Here are some numbered points:
[ 1.5  0.3  1.4  0.   0.6 -4.4  0.3 -1.2 -1.4 -1.7 -2.  -1.9  1.8 -0.9  0.7  0.7  0.8  4.   1.4  0.3  0.4  1.5  3.4  5.   1.4  2.2 -0.4  1.  -0.1  3.3] 0
[-0.7  0.2  0.2  0.5  0.4 -0.5  0.3 -0.4 -0.6 -0.5 -1.5 -0.9 -1.2 -1.2  0.2  0.6  0.   0.8  0.1 -0.1 -0.5  0.1 -1.1 -1.2 -0.1 -0.2 -0.5 -0.7 -0.6  0.3] 1
[ 0.5  0.1  0.4 -0.3  0.3 -1.  -0.5 -0.2 -0.3 -0.5 -0.4  0.   0.1 -0.4  0.4  0.3  0.1 -0.4 -0.3  1.1 -0.2  0.2 -0.7 -0.4 -0.9 -0.7  0.5  0.1  0.4  1. ] 2
[ 0.2  0.7 -0.2 -0.5  0.1 -0.8 -0.8 -0.9 -0.5 -0.1 -0.9 -0.2  0.1 -0.3  0.2  0.7  0.2  0.6  1.   1.8  1.1  2.   0.7  0.3  0.8  1.1  0.5  0.2  0.6  0.6] 3
[ 0.8 -0.2  0.6 -0.6 -0.3 -2.2 -1.8 -0.2 -0.5 -0.5 -1.  -1.2 -1.1 -2.  -0.9 -1.2 -0.5  1.   0.   1.3  0.5  0.   0.2  1.2 -0.1 -0.9 -1.1  0.3 -0.8  0.9] 4
[-0.3  0.3 -0.4 -0.7  0.8  0.4 -0.7 -0.1  0.9  0.7  0.5 -0.2 -1.1  0.2  0.1 -0.6  0.5 -0.1  0.1  0.9  1.   0.7 -1.  -2.3 -1.1 -0.6  0.4  0.6  0.7  1.2] 5
[ 0.6  0.8  0.7 -0.3  0.5  0.2 -1.6  0.5  0.  -0.7 -0.5  0.1 -1.  -0.8  0.9  0.1  0.3 -0.7 -0.3  1.2 -0.8 -0.9 -1.  -1.5 -0.9 -1.8 -0.1 -0.1  1.2  0.3] 6
[-0.8  0.3 -0.3 -1.3 -0.2  0.6 -1.3 -1.3  0.9  0.6  0.3 -0.3 -1.   0.   0.3 -0.3  0.6 -0.8 -0.1  1.2  0.9  0.6 -0.5 -3.  -1.3 -1.5 -0.1 -0.1  0.8  0.3] 7
[ 0.3 -0.5  1.4  0.2  1.   1.5  0.3  1.3  0.5  0.1  0.8  1.3  1.   1.   1.8  0.5  0.5  0.3 -0.4  1.7  0.  -0.4  0.9  1.7  1.2 -0.2  0.6  0.3  0.9  0.8] 8
[-0.3  0.9  1.2  0.9  1.7  2.2 -0.1  0.4  0.9  0.5  0.4  0.2 -1.6  0.  -0.2  0.   1.  -0.9 -0.5  1.2  0.  -0.3 -0.5 -2.2  0.3  0.2  1.   0.1  1.2  0.4] 9
[-0.8  0.   0.4 -0.8 -0.7  0.9 -1.8  0.4 -0.6 -0.8 -1.1 -0.5 -1.6 -0.9 -0.4 -0.6 -0.3 -1.6 -1.5  1.1 -1.4 -2.1 -0.7 -1.   0.2 -1.3  1.4  0.3  1.6 -0.1] 10
[-0.2  0.6  0.3 -0.8  1.1 -1.1 -0.9 -0.1  0.3 -0.3 -0.3 -0.6 -0.1  0.5  0.9  0.5  1.1  0.2  0.2  0.4  1.1  0.2 -1.  -0.2  0.  -0.5  0.2 -0.3 -0.4  0.8] 11
New points follow, each followed by the numbers of its three nearest points above, looking only along the 6 directions in which the numbered points spread most, nearest first.
[ 0.3 -1.6  1.1 -0.6 -1.  -0.7 -0.3  2.4  1.1 -0.1  0.4 -0.3 -0.1 -1.4 -0.1 -1.5 -1.4  1.6 -0.6  2.6 -1.  -0.7  3.4  1.9  0.9 -0.9  0.2 -0.5 -0.4 -0.6] 4 8 2
[-0.9 -0.1 -1.2  0.5 -0.3  1.4  0.   1.3  0.3  0.7  0.3  1.3  0.2 -0.3  0.  -0.1 -1.5 -2.2 -1.1 -1.  -0.9 -0.3 -1.  -0.3 -0.3  0.1 -0.7 -1.  -0.2 -1. ] 6 9 2
[ 5.5 -1.8 -1.9  2.1 -1.3  6.1  0.1 -2.1 -2.7 -0.1  0.2  1.7 -0.9  3.3  0.4  3.  -1.5 -6.9  0.4 -7.7  0.6  0.   2.   5.5  0.3  3.4 -0.1 -0.3  2.7 -3.2] 8 9 2
[-1.6 -1.3 -0.6 -0.3 -0.5 -1.2 -0.2  2.1 -2.2 -1.1 -0.3  0.8  0.3  0.   0.3  0.5 -0.1  1.8 -0.1  1.  -1.3  0.6  0.8  3.1  0.  -0.3 -0.1 -1.2  0.6 -0.7] 2 11 3
[ 1.  -0.7 -0.2  1.3 -0.9  0.9 -0.9  1.2 -0.6  1.1  0.2  2.1  0.3  0.4  1.4  1.5 -0.5  0.4  0.4 -1.4  0.3  1.2  0.2  3.3  0.5  1.2 -0.5 -1.7  1.3 -0.8] 8 2 11
[ 0.8  0.   1.7  0.6 -0.4  0.5 -0.8  2.6  0.5  0.  -0.3  0.8  1.5 -0.6  0.4  1.   0.3  2.   0.5  2.1 -0.6 -1.1  4.   1.3  0.5 -0.8 -0.7 -0.3 -0.3  0.3] 8 2 11
[ 0.8  0.6  0.9  0.4  2.  -1.  -0.6  0.1 -0.7 -1.1 -1.6 -0.7 -0.1 -0.3  1.2  0.7  0.3  1.5 -0.5  0.   0.7  0.6  0.3  2.4  0.9  1.7  0.8  0.8  0.1  2.6] 3 11 2
[-3.5 -0.4 -2.2 -2.5 -2.2 -1.4  0.9 -0.8  0.8 -1.3 -1.6 -1.4 -0.1 -1.3 -0.2  0.5  1.7  3.3  0.3  3.3 -0.3  0.6  0.  -5.8 -0.6 -2.1 -0.4 -0.2 -2.1 -0.2] 7 5 1
[ 4.5 -0.7 -1.5  2.5 -0.1  5.   1.4 -2.4 -2.   0.8  1.4  0.9 -0.9  2.7 -1.6  1.5 -0.8 -6.2  0.9 -5.7  0.3 -0.3  1.6  3.6 -0.9  1.5 -1.2 -1.3  0.2 -4.8] 9 8 6
[ 0.1  0.3  0.4 -0.2  0.8  1.1  1.7 -1.8 -0.2 -0.6 -1.3 -2.1 -0.7  0.1 -1.  -1.8  0.2 -1.5  0.8  0.6 -0.9  0.3 -1.  -2.2 -0.5 -0.4  1.   0.4 -1.  -1.3] 1 5 6
[-1.1  0.6 -0.2 -0.4  0.6 -2.6 -0.4 -1.1  0.7  0.5  0.2 -0.2  0.3  0.3  0.7 -0.2  0.8  2.3  0.1 -1.4  0.7  0.  -2.5  0.3  0.8  1.4  0.9  0.7 -1.3  2. ] 11 1 2
[ 2.   1.4  1.8  0.8 -1.1 -0.2 -0.3  0.5 -0.5 -0.2  0.  -0.8  0.6  0.3 -0.7  0.   0.5  1.2 -0.3  0.7  0.5  0.3  2.1  1.   0.3  0.3  0.4  0.8  1.9  1.9] 3 2 8
[ 0.1  0.   0.2 -0.7 -0.1 -1.4  0.4  2.  -0.1 -0.4 -0.8  0.  -0.9 -1.7 -0.4  1.   0.8  2.   1.   3.5 -0.7  0.9  2.   1.5  0.   0.6  0.1 -0.1  2.   1.4] 3 2 4
[-0.3  0.9  1.3  0.7  1.5 -3.2  1.7 -2.4  0.7 -0.6 -0.3 -1.7 -0.1 -0.4 -1.5 -0.8  0.1  2.3  0.9 -3.9  0.8  0.1 -1.4 -0.4 -0.2  1.9 -0.8  1.2 -2.8  2.5] 1 11 4
[-0.9  0.8  0.6  0.   0.4  0.7 -1.2 -1.  -1.5 -1.6 -0.8 -0.6 -1.1  0.5  1.   0.2  0.9 -0.1  0.6  1.8  0.6  0.7  0.4 -1.5 -0.2 -1.1  0.5 -0.3  1.2 -0.3] 2 11 6
[-1.9  0.2  0.2 -1.4 -0.1 -4.2 -0.7 -1.7  0.8 -0.1  0.2 -0.2  1.7  0.5  0.  -0.2  0.3  2.5  0.6 -1.6  0.8  0.4 -0.5 -2.1  0.1  1.4 -0.6  0.9 -2.3  1.3] 11 3 1
[-0.7  0.6  0.3  0.1  1.4 -0.4 -0.3  0.7  1.5  1.1  1.3  0.9 -0.1 -0.5 -0.1 -1.6 -0.6 -0.3 -0.9 -0.2  0.6 -0.2 -1.6 -0.7  0.   0.3  0.5  0.1 -0.3  0.6] 5 11 2
[ 1.9 -0.3  0.6  1.1  0.1 -3.2 -1.3  0.3  1.   1.4  0.2  1.6  0.9  0.   1.8  1.8  0.   3.5 -0.2 -5.2  0.  -0.8 -1.1  5.2  1.8  4.8  0.5  1.1  0.5  3.5] 0 8 3
[ 0.5  0.1  1.3  0.1 -0.5  0.2 -0.5  2.8  0.9  0.2  1.2  0.7  1.2 -0.3  0.  -0.1 -0.2  1.9 -0.7  1.5 -0.1 -0.4  2.4  1.6  0.9 -0.4  0.6  1.   1.9  1. ] 8 2 3
[ 0.1 -0.6  0.8  0.2 -0.5 -0.7 -0.2  2.9  0.4  0.3  1.2  0.9  1.4 -0.3 -0.7 -1.3 -1.1  1.  -0.8  1.7 -0.7 -1.3  3.2  0.2  0.2 -1.3 -0.1  0.4  0.5  0.6] 8 2 6
